(in the rows, 128 means zero)
Rows swapped in pairs by one turn or mirror: which row each one swaps with:
The rows were stretched afterwards, more along some directions than others.
rud: [ 98 135  87 145 123  79 137 145 137  97 152 109 110  91 142 104 136 132
  99 128 133 124 166 162 126  94]
zab: [102 131  94 161 135  92 135 147 123 132 121  97  94 126 120 119 132 153
 104 149 146 167 153 163 146  79]
sefu: [ 98 125 114 127 143  97 148 149 109 124  91  86 124 142 109  98 108 116
 109 121  96 148 121 129 155 105]
Mozon: [116 120  85 125 128  99 120 135 163 127 137  93  99 104 125 137 113 135
  88 134 113 140 152 134 114 122]
nus: [111 143 119 110 124 133 150 163 143 112  71 108 122 122 119 118 118 163
 114 139 105 145 146 118 152 140]
refo: [ 94 128  97 132 143  88 160 143 121 116  87  90 122 143 118 102 108 119
 103 122 101 145 125 138 162  93]
nazeg: [ 92 127 104 157 116  97 140 164 122  88 100  87 121  85 117  95 115 115
  88 128  93 146 152 134 144  97]
Kupa: [137 132  96 161 127 114 155 165 108 116 106  99 101 130 130  71 112 142
 115 146 129 152 121 149 162  98]
dipav: [ 90 121 103 133 108  83 120 161 122 123 138  76 104 106 146 110 139 119
 105 141 105 151 160 143 127  91]
tuf: [140 122  98 167 135 118 149 157 101 118  99 102 103 138 122  73 112 135
 114 133 124 152 119 149 155 105]
rogu: [119 103  99 156 119  94 134 173  86 121 108 106 120  96 131 119 140 134
  95 165 114 152 153 157 120  83]
seva: [110 127  90 145 127 127 143 104 160 119 115 100 105 144 107 115 114 162
 102  98 134 157 146 142 151 128]
nor: [129 146  89 142 137  86 131 143 150 104  93 120 117 109 107 100 107 136
 122 141 103 164 142 156 131 111]
lovun: [ 95 125 107 132 102  99 123 149 131 123 132  85 107 112 135 103 131 125
 112 140 109 158 159 133 133  97]
Zit: [101 121 108 159 120  91 144 175 125  93  91  89 126  89 120 101 112 111
  84 127  89 148 153 124 148  97]
kuveb: [ 91 133  82 147 136  64 125 137 128 100 146 100  98  93 138 103 128 122
 101 119 132 137 157 160 123  95]
ledo: [125 105  96 142 126 117 123 129 156 122 136 110 108 102 125 145 115 134
 104 139 137 121 157 142 116 133]
Bag: [108 115  75 144 127 128 142 120 156 127 123  81  98 144 115 101 116 160
  92 109 128 144 146 138 155 117]
Palim: [100  99  98 150 135 128 116 188 100 110 119  81 108  95 122 112 136 122
 104 175 100 152 129 131 127 101]
sifis: [ 88 127 139 150 108 112 142 184  91 110 118 111 130  95 144  99 144 121
 113 146 108 142 129 141 146 109]
Monog: [115 138 100 145 118 112 116 137 122 112 118 105 117 107 135 161 154 149
  99 134 131 154 154 154 109 108]
bim: [107 127  74 149 130 122 153 122 143 118 113  83 103 148 118  90 116 163
  99 115 130 156 142 147 161 111]
mevu: [106 124  93 142 138 112 140 134 149 104 111 105 108 118 142 143 131 144
 125 138 122 124 141 151 109 109]
sobel: [ 77 126 126 164 120 114 134 180  94 108  95  98 131  98 133  86 139 129
 109 129  95 143 125 133 145 110]
nef: [ 99 130  88 145 144  94 155 144 147 109 107 103 117 120 146 140 130 136
 110 135 125 123 143 154 124  83]
nibif: [110 135  89 145 127  64 133 137 132 104 149  94  99 104 134 106 127 132
  91 118 136 133 157 147 115 102]
tos: [133 119 118 141 110 143 115 157 103 119 111 132 123  98 130 162 154 130
 118 145 123 161 153 146 116 117]
mup: [101 131  99 141 153  97 155 120 152 115 121 103 118 128 127 126 133 135
 101 122 117 117 138 135 113 100]
kes: [ 97 132  98 127 112  82 136 164 140 117 127  73  93 123 144  93 129 127
 106 144 100 154 157 128 141  99]
fes: [106 142  83 144 131  84 125 159 118 109 112  92  87  95 135  87 115 120
  94 154  90 149 147 157 122  96]
mul: [103 127  80 138 125 123 149 118 143 122 118  84 114 136 110  88 119 165
  98 114 127 140 147 142 157 114]
betum: [106 125 100 166 135  90 130 139 122 131 116  93  96 130 106 110 116 149
 103 146 141 178 150 153 146  84]
vibol: [109 128  98 143 110 116 116 161 107 113 113 112 112  94 148 159 157 136
 103 142 132 157 151 157 119 109]
Vudip: [ 92 119 115 160 110  97 155 157 127  97  98  88 121 103 122 110 118 119
  79 127 106 136 158 125 149  95]
pefe: [117 128 115 136 114 138 110 133 116 117 109 123 123 112 131 169 151 144
 107 126 132 153 156 145 118 117]
nosu: [113 105  90 141 124 132 114 188  95 111 122  73 105  98 117 114 141 139
  80 158 102 165 136 123 125  99]
Lopom: [128 118  93 167 129 100 142 159 102 106 112  98  93 118 123  78 112 121
 113 153 119 139 122 157 140  88]
Gune: [131 142  80 147 135  84 136 145 144 106 101 112 117 103 111 104 112 149
 115 150 108 167 141 151 133 112]
nar: [ 92 118 100 131 148 110 144 155 119 113  89  81 119 135 112 110 111 123
 103 124  92 152 123 123 161 102]
lan: [103 123  76 156 139 125 142 116 148 118 123  78 103 138 104  96 112 161
  97 109 129 157 146 148 149 115]
felum: [ 98 132  86 157 141  61 120 137 126 105 138 101 108 101 134 104 119 122
 108 116 129 136 160 161 128  92]
dagel: [ 95 144  80 138 132 100 118 144 137 110 108 102  89 103 123  91 116 121
 101 144  87 153 143 152 130  99]
bod: [113 142 126 119 124 120 152 168 137 111  57 115 123 127 113 109 113 151
 114 131 100 150 146 115 144 129]
Lamed: [ 92 116 103 146 143  99 142 159 112 115  94  90 125 126 116 116 108 110
 114 133  98 160 129 149 159  95]
fezu: [ 93 122 115 151 111  99 140 169 118  90  92  99 128  89 116 105 113  99
  95 132  88 146 155 130 141  89]
beleg: [142 131  90 157 131 122 149 167 107 115 121 104  92 132 125  77 119 130
 117 148 126 165 117 153 151 105]
Dov: [113 112 108 163 129 115 119 154 118 125 117 106 105 111 118 133 125 148
 115 152 149 162 153 161 147  94]
kis: [ 88 125 103 121 139 100 147 155 108 115  92  86 109 139 113  86 119 122
 101 125  89 152 126 127 154  93]
totez: [ 97 121  97 138 112  82 126 161 129 128 136  71 102 112 142  98 138 133
  95 139 107 155 159 130 135  91]
zuges: [152 121 109 165 130 125 146 156 110 120 120 107  98 137 121  76 114 128
 114 136 124 155 123 142 146 120]
bul: [101 115  92 164 129  94 129 148 122 131 127  91  95 121 118 126 126 141
  93 154 142 164 156 165 146  79]
zomel: [ 91 145  63 139 134  80 125 149 129 104 121  93  85  82 137  96 122 128
  94 151 105 150 149 160 127  93]
rabag: [ 80 127 121 149 114 110 135 179  96 105 110 101 117  94 141  90 146 126
 107 131 105 146 127 136 138 113]
dozem: [117 149 126 126 127 127 158 165 137 113  63 123 120 123 119 115 114 157
 120 133 113 148 143 127 155 134]
Zuko: [ 85 126 116 153 121  97 139 188  97 104 116  84 107  98 140  85 137 123
  98 142  93 150 127 131 128 106]
Gikip: [104 132  96 134 144 108 163 116 147 118 121 113 118 124 133 140 131 143
 104 124 135 116 140 145 119 104]
baben: [ 99 135  84 146 160  92 150 119 153 113 105 101 115 133 129 126 123 142
 113 121 120 129 134 149 125  95]
Bek: [107 142  78 141 132  97 126 134 145 115 123 113  95  90 117 100 122 125
 104 148  98 150 149 153 122  97]
zipo: [112 107 117 155 121 113 128 155  83 127 105 110 126 105 122 120 141 143
 104 156 123 156 150 155 123  90]
vuvup: [ 97 132 115 124 128 125 139 171 143 113  76 110 118 108 122 114 123 150
 119 146 103 137 143 132 146 118]

Swapped with mul: Lamed
Swapped with baben: tuf
Swapped with fes: Monog
Swapped with zomel: vibol
Swapped with zipo: nor
Swapped with Mozon: nosu
Swapped with Bag: nar

